Rotation paths and how fast each direction turns (degrees a step):
Each turn is a multiple of 5 degrees from 10 to 175, or 0.
Each row of a path follows its step; steps can be skipped.
Path 1:
step 0: [-2.06 -0.36  1.59 -0.30 -1.25 -0.55 -0.17 -0.56  2.75 -0.71 -1.34  0.49
 -0.83  0.39 -0.22 -1.03 -0.82  2.77  1.02 -0.13  0.00 -0.75 -1.85  1.19
  0.67 -0.50  0.22 -1.38  1.06]
step 1: [-0.28  1.86  0.34 -0.67 -0.41  0.35  0.96 -0.14  2.62 -0.02  0.11  2.84
 -0.73  0.03 -0.05 -0.78  0.04 -0.09  0.49  0.15 -1.67 -0.52 -0.85 -2.28
 -1.59  1.30  0.53 -1.70  1.48]
step 2: [ 1.48 -2.09 -0.45 -1.68  1.37  1.09  1.20  0.39  2.83  0.41  0.73  1.11
  0.70 -0.15  0.35 -0.82 -0.51  1.16  0.17  0.28 -1.37 -0.03 -0.76 -0.80
  2.35  1.73  0.88  0.35  0.86]
step 3: [ 0.36 -0.92 -0.90  0.76 -0.79 -1.13 -0.62  1.41  1.58  0.71  0.52  0.25
 -0.76  0.62 -1.73 -2.88 -1.27 -0.18  1.41 -0.79 -1.53  1.02 -0.78  1.99
  0.49  1.75  0.13 -0.40  1.49]
step 4: [-0.47  0.47  1.11  0.95 -1.73 -0.05  0.18 -0.65  2.92  0.95 -1.67  0.59
  0.21  0.82 -0.15 -0.91  0.76  3.16 -1.08  0.08 -0.60  0.88 -1.37  1.54
 -0.46  1.15  0.65 -0.86  0.10]
step 5: [ 0.28  0.95 -0.56 -0.47 -0.21  0.44 -1.20  0.66  1.62  0.78 -0.71  1.52
  0.37  1.01  1.43 -0.85 -0.85  0.59 -0.17  1.85 -2.09 -0.25  0.31 -1.93
 -1.97  2.34  1.74 -0.75  0.99]
step 6: [ 0.66 -2.53 -0.80  0.72  1.66  1.04 -0.51 -0.06  2.16  0.67 -1.17  0.93
 -0.37  1.01 -0.04 -1.79 -1.03  1.05  0.60  0.98 -0.85 -1.99 -0.17 -0.45
  2.04  1.25  0.87  1.13 -0.42]
step 7: [ 1.10 -0.68  0.53  1.99  0.51 -0.36 -0.72  1.55  1.53  0.07 -0.13  0.32
 -1.85  0.45 -2.34 -2.18 -0.40  0.49  0.29 -1.43 -1.51 -0.68 -0.94  1.08
 -2.24  1.25  0.02  0.71  0.51]
step 8: [ 0.09 -0.43  2.36 -0.45 -0.13 -0.18 -0.85  1.78  2.29  0.16 -1.92 -0.75
 -0.83  0.54  0.03 -0.07  1.37  2.95 -1.81  0.76 -0.55  0.46 -1.55 -0.53
 -0.47  1.11 -0.06 -0.29  0.48]
step 9: [-1.07  0.19  0.42 -1.40  0.41 -0.74 -1.99  0.93  0.42 -1.20 -0.67  1.27
 -0.58  1.27  1.07 -1.94 -2.11  0.47  0.28  1.68 -0.58 -1.00 -1.23 -1.87
 -0.70  1.73  0.32 -0.41  1.74]
Directions:
[-0.35 -0.28 -0.07 -0.07  0.44 -0.32 -0.29  0.17 -0.23 -0.27  0.17 -0.66
 -0.12  0.59  0.65  0.07 -0.66 -0.59 -0.03  0.42 -0.81 -0.27 -0.19  0.42
  1.02  0.07  0.13 -0.39 -0.07]
110
[ 0.00  0.56  0.63 -0.25  0.39 -0.36  0.50  0.32  0.12  0.53 -0.94  0.25
  0.04 -0.45  0.48  0.08 -0.38 -0.33 -0.82 -0.46  0.01 -0.30  0.67  0.31
 -0.01  0.19 -0.12 -0.37  0.31]
100
[ 1.55 -0.43  0.39 -0.07 -0.19 -0.52 -0.47 -0.08 -0.09  0.14 -0.01 -0.47
 -0.11  0.06 -0.60  0.24  0.12 -0.04  0.05 -0.53 -0.10  0.20 -0.08  0.56
  0.27  0.18 -0.56 -0.16  0.23]
85
[-0.10 -0.02 -0.60 -0.26  0.67  0.06 -0.03 -0.26  0.51 -0.51 -1.22 -0.22
  0.27 -0.26 -0.14 -0.08 -0.18  0.03  0.50 -0.11 -0.63  0.70 -0.41 -0.06
 -0.40  0.23 -0.57 -0.03 -0.22]
0
[ 0.30 -0.43 -0.06  0.87  0.36  0.23 -0.79  0.00 -0.03  0.45 -0.63 -0.31
 -0.03  0.16  0.20  0.18  0.13  0.23  0.18  0.27 -0.24 -0.42  0.79  0.20
 -0.71 -0.49  0.69 -0.03 -0.40]
40
